(in the rows, 128 means zero)
Each run below is a few steps of one of 6 hidden systems, one row a step.
path 1, Q (10 x 26):
[[ 65 126 109 155 169  86 103  80  87  79  82 118 138 129 143  90 135 130
  104 124 141 102  99 115 103 104]
 [172 134 136 111  73 139 100 166 170 137 158 129 102 119 146 142 212  69
  132 149 127 144 121 154 126 106]
 [161 137 141 121 125 141 147 154 131 108  83 160 160 128  74 120  63 174
  122  81 163 145 107 111  80 134]
 [115 136 118 126 128 135 111 103 112 172 145  99  97 163 150 128 121 123
  128 142 119 170 206 155 163 196]
 [123 105 140 130 158  95 155  97 134 147 130 131 113 116 123 145  79 153
  147 146 101  73  79 123 162  47]
 [ 69 156  88 107 139 179 102 145 134  89 162 107 162  95 145 125 195 116
  101 150 134 124 114 124 107 158]
 [201  94 162 170  86  94 174 162 117 124 123 159 159 125 106 148 153  97
  155  83 111 118 143  92 141 127]
 [104 142 115 125 153  97  75  86 108 106  75 132 105 165 152  78 106 136
  109 113 184 161 125 155  86 151]
 [169 134 155 111  97 157 114 150 174 190 153 112  73 122 113 149 133 118
  135 162  88 153 146 165 152  89]
 [ 95 146  99 103 150 161 168 126 122 107 125 141 177 119 101 156  59 189
  106 121 151 105 106  94 119 134]]
path 2, Q (10 x 26):
[[141 158 184 126  93 183  94 152 180 146 137 123 111 132 106 136  92 101
  130 160 130 181 132 152  76 141]
 [153 140 114 106 135 146 152 128 105 162 111 152 155 147  98 163  83 201
  102 103 135 117 189 126 174 122]
 [ 80 109  81 125 164 104 180  97 110 129 161  75 102 134 153 111 118 123
  161 157  93 125 102 131 160 169]
 [103 100 186 167 149 127  80 127 126 127 159 156 160  84 153 147 158 100
  127 153 113  78  95 109 121  84]
 [147 167  77 126  86 133 116 154 130  74  87 119 144 118 102 119 199 127
   98  76 151 131 141 108 106 114]
 [191 117 158 118  94 103 163 140 147 130 127 152 115 178 139 118 100  86
  169 123 158 171 128 160 107 175]
 [107 123 163 125 184 143  73 105 104 182 100 136 103 131 105 101  73 186
   97 138 119 151 152 159 122 108]
 [104 146  62 107  94 158 158 114 148 149 166  78  95 116 130 190 126 138
  117 158 105 116 133 104 175 106]
 [119 111 142 126 176 122 164 146 134  84 167 151 197 101 149 124 129 127
  182 111 129  71  82 114 141 157]
 [104 123 154 188 121 107  98 123  80 107  91 121 145 130 121  92 194  88
   99 124 101 141 169 119 101 136]]
path 3, C:
[[ 87 110 120 131 195 122  80 134 104  99 135 126 152  98 153  65 159 137
  141  99 145 137  96 126  99 193]
 [141 116 151 173  78  98 163 131 109 113 128 133 148 135 130 145 199  60
  120 152  87 101 145 116 141  90]
 [188 145 104  77 112 119 132 146 144 117  79 171 126 149 105 119 118 165
  110  90 183 135 108 155 110  86]
 [131 121 126 128  92 163 125 143 165 162 174  85  76 116 126 147 103 100
  149 151 117 196 112 122 103 184]
 [ 95 139 170 171 153 126 120  82  97 149  95 129 145 148 107 149  51 162
  108 135 107 107 188 115 145 105]
 [104 139  82  69 190 140 130 142 128 111 159 121 147 118 159  87 187 151
  146 133 124 103 127 176 170 158]
 [120  82 150 175 115  95 131 118 122 107 151 142 142  98 151 155 142  82
  138 134 125  92  56  75 104  99]
 [176 145 119 128  86 129  86 151 108 127  76 153 133 141 107 123 180 137
   82  78 160 161 184 129 115 125]
 [167 146 116 110  99 116 202 139 176 126 130  88  86 151 103 121  90 109
  187 134 107 150 112 154 140 131]
 [ 84 130 176 128 156 163  88 103 115 153 125 153 139 142 130 134  54 145
   89 175 150 150 121 142  78 136]]
path 4, N:
[[132 120 184 190  82 110 110 115 129 139 102 112  94 131 105 129 126  71
  118 152  92 151 133 120  94  85]
 [158 177 136  74 113 171 106 133 184 141 139 144 133 143 132 172  91 157
  130 134 161 114 155 166 158  95]
 [ 88 125  86 110 166 147 188 138 115 111 141  91 135 121 104  96  91 152
  146 133 112 157  94 122 109 200]
 [102  80 177 189 141  99 117  96  64 151 139 156 165 135 155 152 139 106
  105 146 110  98 159  97 141 132]
 [133 156  83  98 128 124  67 123 157  98 109 127 116 100 145 133 177 151
  113  95 162  94 105 129 141  58]
 [175 125 135 127  88 131 154 174 165 106 142 114 117 127 114 106 144  81
  175 109 132 179 100 131  88 185]
 [158 122 169 145 126 124 152 128  89 183  95 146 126 161  84 132  95 156
  105 132  91 143 204 145 157 112]
 [ 74 152  78  88 144 119 129  70 141 119 132 107  98 154 170 138 100 133
  115 179 151 104  90 155 139  93]
 [108  99 173 147 162 164 103 161 143 122 183 135 165  69 131 125 126 118
  156 130 112 128  77 100  94 166]
 [141 150 106 164  92 132 121 129  97 110  95 126 163 128 106 159 146 146
  100  67 133 122 205  75 150 139]]
path 5, D, 10 rows:
[[142 115 101  90 116 148 123 165 144 125 194 137 142 104 171 138 227  91
  133 146 135 120 108 141 143 156]
 [140  88 153 183 140 101 147 134 101 123 107 136 145 108  92 122  67 147
  152  73 125 142 106  65  99 160]
 [148 180 128 109 100 123  74 117 141 109  76 134 112 171 140 102 171 109
  101 124 166 146 185 187 117 107]
 [130 109 143 105 143 119 208 130 147 140 153 135 123 133 116 135  83 124
  158 181  96  99  64 152 136  92]
 [ 94 147 104 125 124 195  49 130 138 151 152 103 117  86 128 164 113 163
   94 114 146 160 150  92 121 157]
 [155  99 133 141 150  87 177 137  90 140 134 129 145 147 130  95 173 117
  163 114  85 123 177 151 182 170]
 [ 89 139 115 159 117  93  97  74 131  73  98 124 132 133 160 147 105 108
  118 119 171  91  85  88  96  90]
 [175 120 167 109  98 165 132 193 136 151 140 164 142 114  94 121 191 107
   99 153 108 155 124 158 101 110]
 [148 128  80 100 141 117 161 118 133 139 110 117 102 138 107 134  44 194
  151  79 154 145 114 113 146 151]
 [ 93 153 170 132 149 142  63 109 147 128 152 114 127 146 179 107 146  81
  144 168 133 139 166 176 126 166]]
path 6, L, 10 rows:
[[113 134 158 187 130 100  49  95 138  98  89 126 125 107 138 137 106 123
  137  81 151 104 122  87 104  91]
 [154 180 116  77 101 155 150 162 173  92 129 117 138 156 129  99 180  93
  144 148 138 146 150 193 128 147]
 [153  90 134 145 122 102 205 125 100 148 104 148 127 142  81 139  42 160
  129 114 123 141  97  92 113 128]
 [110 112 130 104 146 147  53 110 100 189 162 149 108 137 180 138 158 136
   87 161 147 152 167 163 147 153]
 [101 145 132 164 145 139 132 130 165 111 135  72 123  74  93 136 119 138
  167 119  63  89 120  97 159  83]
 [114 155 123 118 120 126 114 119 125  56 111 160 186 156 160 120 139 104
  117 114 200 117 124 129  83 166]
 [183  95 116 117 100 114 208 173 106 156 127 134 114 133  84 109 180 118
  123 138  79 153 123 144 143 119]
 [128 106 130 143 130  91  63  71 121 164 114 138  81 140 165 157  63 146
  122 110 175 133 117 108 131 104]
 [122 163 154 107 147 189  93 168 181 133 168  98 129 100 123 109 159 119
  161 146  96 144 156 173 141 155]
 [ 96 149 124 161 119 124 185 104 105  83  84 123 177 143  89 148  65 144
  110 119 127 103 130  78 105 121]]
path 7, D:
[[ 95 103 162 140 181 132 127 129 128 125 190 123 164 111 170 115 126 107
  185 143 108 108 121 132 148 197]
 [ 94 130 126 198 105 112 108 104  86 112  75 102 128 118  93 132 137 125
   85 108 103 134 160  72 105 105]
 [187 128 110  82  99 106 157 147 130 114 125 182 154 156 151 138 195 112
  115 126 164  94 121 164 149  90]
 [124 103 138 120 149 137 123 144 152 126 141 126 109 100 116 108  70 140
  153 121 145 163  38 115  69 155]
 [149 164 161 141  99 161  89 130 140 170 110 112 107 152 104 136 109 131
  120 124 115 178 224 151 142 146]
 [ 99 141 101 105 180  95 174  93 126 109 129 111 135 141 145 115 125 147
  158 146 102  62 123 160 191  91]
 [ 74 117 114 146 104 167 102 127 122 116 178 114 145  93 154 170 156  91
   93 162 136 133  90  75  87 148]
 [193  84 145 148 130 108 136 165  80 163 108 168 147 118  92 119 156 159
  117  71 113 141 162 111 144 133]
 [142 157  92 106 119  83 114  98 163  76  93 114  95 164 160  98 119 110
  162  96 185 132 103 156 114 128]
 [123 138 214 143 117 166 130 144 158 143 145 142 146 130 107 138  94  93
  128 193  97 134 117 155  91 107]]
path 8, L, 10 rows:
[[138 164 154 140 115 146  36 114 187 119 123 124 113 114 150 160  86 132
  151  91 171 124 139 116 121 108]
 [126 181 119 101 136 169 181 165 146  95 116  99 161 144  85  90 130 137
  144 130 106 151 162 165 125 182]
 [112  80 137 153 138  86 197  91  56 144 116 163 156 166 129 145  82 134
  102 153 123 111 116 102 128 132]
 [125  97 121 100 146 138  58 133 121 173 172 146  99  95 167 133 198 129
   98 155 127 124 106 149 146  91]
 [125 161 108 166 101 138 100 131 183  88 119  70 108  84 108 147 117 125
  167  74 120 123 122  74 127 114]
 [156 158 150 113 128 118 146 139 125  82  94 159 179 180 130  91 133 112
  143 106 166 139 173 170 112 180]
 [135  89 130 118 128 107 206 126  95 174 121 135  97 151  96 115 110 132
  106 184  86 148 101 153 126 101]
 [114 103 131 126 132 143  52 101 133 175 176 144 110 104 177 191  98 145
  115 132 160 117 110  96 143 117]
 [111 173 114 133 147 173  90 166 158  97 129  80 146  82  98 103 177 146
  145  93  95 128 166 123 141 141]
 [116 141 125 157 114  76 192  96 101  61  83 131 168 176 129 114 112  94
  140 120 143 103 132 116 112 142]]
path 9, Z:
[[148 169 121 115 114 116 107 134 130 105  80 114 109 166 127  73 194 102
  122 123 131 156 185 191 126 130]
 [140 115 147 133 102 123 197 131 166 120 154 130 129 121 117 165  70 104
  167 155 115 105  56 109 115 101]
 [104 153 115  86 149 185  66 133 111 154 123 149 137 132 128 125 132 175
   63 141 162 162 161 155 108 151]
 [131  89 106 153 137 103 156 132 130 153 177  79  96  98 140 133 156 112
  184 118  68 122 128 106 187 152]
 [ 99 150 151 151 153 105 103  86 103  80  70 159 177 152 133 119  87 147
  111 104 169  92 139 119 104 107]
 [164 128 133 117  79 143 146 180 144 131 148 128 122 117 113 121 227  75
  116 157  96 144 123 152 119 107]
 [149 104 101 116 117 117 147 110 128 148 123 147 109 137 124 167  34 176
  131  94 175 141  89  92 123 136]
 [113 147 163 121 161 143  63 129 133 145 131 113 111 141 147  72 163 109
  137 148 116 166 178 196 128 169]
 [105 130 122 164 119 120 189 108 141 116 134  90 134 107 101 172  83 129
  151 140  76  79 109  78 159  81]
 [121 152 105  77 146 150  94 139 115  94 125 176 182 139 156 116 180 145
   87 121 191 113 139 155 116 145]]
path 10, C, 10 rows:
[[122 100 182 144 122 133 166 144 141 125 156 146 148 107 113 136 120  87
  134 185  96 111  57 122  88  91]
 [133 139  83 109  94 155  87 124 100 150 112 149 131 132 125 172 144 169
   51 106 171 146 165 102 129 120]
 [165 107 115 134 139  95 154 132 154 145 145  88  81 122 131 117 104 131
  210  86 103 141 129 131 178 162]
 [ 72 147 184 156 156 128  90  97 116  98  92 134 147 146 127  86 104 104
  107 168 132 136 119 155  69 120]
 [146 146 114  92 105 174 159 167 135 141 169 144 171 119 123 172 189 132
  106 151 110  95 160 140 175 109]
 [136  90  79 127 138  89 148 114 117 121 120 129 105 112 128 133  83 162
  146  83 160 129  53  78 113 135]
 [135 119 173 163 113 122  61 120 112 158 125 121  99 145 149 102 165  83
  121 136 121 183 182 152 114 165]
 [135 180 137 118 127 134 172 129 167  99  96 111 145 136  85 135 109 140
  142 137  93  82 145 151 160  51]
 [115 119 102  78 145 160 131 141 126 118 169 159 161 129 158 136 110 141
  116 136 187 144  78 127  92 194]
 [127  74 141 190 117 114 123 129  86 184 143 109 101  97 107 151 145 121
  114 126  68 144 146  76 147 123]]
path 11, Z:
[[ 80 127 129 143 108 140 145  94  89 112 135 149 171 162 149 171  88 108
   80 167 163 130 126  94  86 166]
 [168  91 140 112 152 121  86 154 116 187 150 151 102  98 133 117 195 147
  120 125  97 121 137 157 170  83]
 [112 149  76 151 107  98 128  97 141  79  92  78 101 130 126 126  90 127
  155  74 158 141 109  83 111 146]
 [158 138 220 132 126 152 119 158 145 128 139 177 183 147 130 125 138  93
  141 151 124 122 165 172 119 140]
 [118 122  67 103 120 135 192 131 112 153 112 101  89 120  74 131 114 172
   88 148  93 145 101 119 135  90]
 [107 124 117 109 146 121  71  98 140 122 173 140 131 141 216 141 134 108
  149 132 189 116 123 140 139 176]
 [121 111 176 191 152 136 108 155 115 136 107 107 134  76  67 101 132 141
  133 104  61 132 137 100 115 109]
 [149 169  79 104  71 111 175 105 129  94 107 133 144 184 141 167 139 115
  114 121 164 104 172 133 161 118]
 [148  86 162 101 170 124 129 163 135 134 150 164 131 103 127  82 140 125
  148 142 130 139  43 161  88 133]
 [ 95 136 111 162  83 151  97  93 110 166 119  90  89 134 119 173  87 129
   78 143 125 175 170  86 116 142]]
path 12, N (10 x 26):
[[107 166 127  87 154 151 136 109 155 119 166 121 154 157 174 139 129 119
  156 167 132  91 168 181 180 147]
 [100 101 116 135 162 132 185 152  94  99 123 134 171  94  85 105 126 154
  111 131 101 108  63  94  94 124]
 [138  96 118 156  77 120  81 116  94 158 152 146 125 130 171 182 168  99
   89 119 157 144 154  81 132 151]
 [171 138 119 112 158  94  87 131 165 122  95 114  87 111 121  90 129 165
  178  62 134 119 121 153 158  89]
 [120 164 160 132  93 144 155 137 143 100 107 111 132 168 110  97 134  66
  126 175 121 174 140 169  75 160]
 [143 111 146 110 135 152 178 137 122 182 159 150 148 124 105 179 101 164
  116 164  91  95 144 128 182  87]
 [ 74 125  70 115 144 128 101  88 109 114 122 117 115 126 152 133  83 157
   97 122 182 145  77  94  91 156]
 [127 102 169 172 155 118  78 141 130 132 170 115 146  92 160 115 178  94
  181 105  97 116 152 119 155 168]
 [157 175 125 133  96 113 145 135 128  79  54 143 159 145  85 119 147 133
  104  92 141 104 151 129 116  68]
 [165 112  94  66  97 133 167 150 140 162 169 136  96 155 152 133 167  99
  125 173 136 164 106 171 134 149]]

Name the system that made each run.
path 13, 2 rows:
[[139  96 161 164 162 101  41 139 130 125 127 136 116  87 148  89 164 117
  162  78 136 138 106 117 109 140]
 [161 190 140 144  75 135 123 145 162  91  80 105 129 148  95 123 165  97
  134 106 117 133 193 145 131 101]]
 => N
path 14, 2 rows:
[[174 108 141 154  71  88 198 130 151 122 138 129 117 138 123 166 123  77
  167 139 103 104  95 108 142  84]
 [131 156 126  76 140 162  80 136 138 126  97 163 133 140 116 112  97 174
   85 123 189 157 115 162  78 126]]
 => Z
path 15, 2 rows:
[[151 129 176 147 113 137 126 143 130 146 129 154 160 112 109 165 162 122
  109 144  90  77 159 127 159  45]
 [140 151  53  71  95 145 136 130 153 109 120 124 106 138 129 148 108 151
  107 111 193 154  83 119  98 133]]
 => N
path 16, 2 rows:
[[ 99 189 157 147 106 130 137  90 152 100 100  95 128 180 131 126  94  87
  138 167 121 129 180 160 125 128]
 [119 126 138  78 167 163 177 154 131 133 167 162 186 119 122 141 127 157
  123 170 116  79  99 155 151 109]]
 => N
path 17, 2 rows:
[[ 93 133 133 143 157 154 142 127 100 160 132 108 147 107  90 143 129 171
  102 150  62  99 180 119 179  95]
 [109 123  69  89 168  90 129  96 122  90 143 137 139 137 191 117 145 137
  150 110 176  82  88 135 153 142]]
 => C
path 18:
[[103 104 107 135 167 121  73 104 149 156 152  84  64  93 148 121  81 155
  164 108 127 153  90 107 133 150]
 [104 167 190 178 144 134  90 116 140  79 107 120 180 135 132 110 119  97
  158 113 126 113 179 129 114 158]]
 => N
path 19, 2 rows:
[[ 95 147  80 110 157 112 111 102 100 100  63 123 117 129 103  92 120 181
   81 109 148 123 106 129 106  82]
 [150 121 142 138  80 136 113 147 164 120 185 124 127 122 174 161 185  49
  159 142 136 136 123 123 125 164]]
 => Z
path 20:
[[107 138 177 131 137 126  99 108 117 110 117 182 177 142 151 144 140 111
   89 169 149  75 118 147 109  63]
 [164 128  62  91 102 141 149 180 118 125 118 116 116 113  94 102 211 141
   98 101 125 166 124 131 120 142]]
 => Q
path 21 (2 x 26):
[[100 164 193 126 162 150 130 109 130 128 103 143 161 163 108 110  67 140
  121 173 116 119 165 179 118 116]
 [ 81 127  64  98 134 144 138 102 112 164 147  90  83 121 131 146 144 152
   82 179  99 130 122 132 157  98]]
 => D
path 22, 2 rows:
[[116 128 108 131 142  88  77  85 109 140  70 119  72 139 125 102 120 154
   94 122 139 130 116 143 121  53]
 [141 139 138 111 110 151 121 142 197 123 193 103 115 120 167 151 122  82
  194 146 133 136 111 143 140 167]]
 => L
path 23, 2 rows:
[[146 132  78  87 150 135 153 156 129 158 134  88  89 116  99  93 173 163
  138 125  81 148 153 168 181 129]
 [ 92 102 152 159 116 133 168 104 119 121 161 136 153 127 140 174  59 103
  130 168 130 112  69  77  97 138]]
 => Q
path 24 (2 x 26):
[[150 102 134 142 152 104 159 152 121 140 110 115 114  93  77  96 159 149
  142 116  60 104 104 131 152  60]
 [118 163  94  98  91 123  90  95 148  91 120 139 119 168 183 142 134  97
  105 136 211 138 115 142  95 137]]
 => C
path 25, 2 rows:
[[ 87 130 132 150  97 127 109 103 114 114 148 117 124 154 175 131 160  53
  110 173 144 156 133 130  91 177]
 [165 104 168 140 138 130 110 142 138 170 129 152 126  91  97 160 103 168
  133 107 101  94 123 111 160  50]]
 => Z
path 26:
[[141 115 171 149  68 151 154 128 112 155 138 164 144 156 116 185  79 100
   87 169 142 158 134 104  85 142]
 [115 125  84  95 180 143  89 110 125 172 149 113 101 108 142 143 106 205
  130 103 131 116 153 129 193 129]]
 => N
path 27 (2 x 26):
[[ 80 149 157 102 164 161 147 116 148 108 173 140 176 142 161 139 106 110
  144 194 130  90 113 163 130 143]
 [132  97 124 152 142 124 153 159  70 139 121 143 163  99  90 116 201 145
   90 115  76 110 147 106 145 111]]
 => Q
path 28:
[[ 99 104  63 129 117 139 143 105  95 162 176 107 123 116 155 192 131 149
  104 132 124 117 145  74 175 157]
 [128  97 138 148 180  72  76 107 114 102 104 149 130 113 160  88 124 139
  161  71 161 110  85 118 113 130]]
 => N
path 29, 2 rows:
[[182 125  88  87 109 117 147 157 125 105 128 178 171 128 138 151 184 145
  119  82 173  91 121 121 151 112]
 [151  81 138 146 124  98 135 141 100 139 110 136  98 136 115  79 128 108
  133 113 136 199  90 130  70 182]]
 => Z
path 30 (2 x 26):
[[160 157 119 133  43 149 128 148 150 138 112  99  86 150 100 144 151  86
  105 138 124 192 166 133 103 136]
 [167 117 143  87 154 122 143 123 136 153 128 177 136 150 133 143  43 181
  149 107 171 119 114 147 145 133]]
 => Q
path 31, 2 rows:
[[108 170 162 183  97 123 120  88 135  97 106 113 157 161 141 166  89  92
  140 122 136 108 196 102 136 141]
 [139 138 102  58 176 136 156 153 126 110 138 161 170 129 135  99 178 164
  126 133 137  85 112 180 160 110]]
 => N
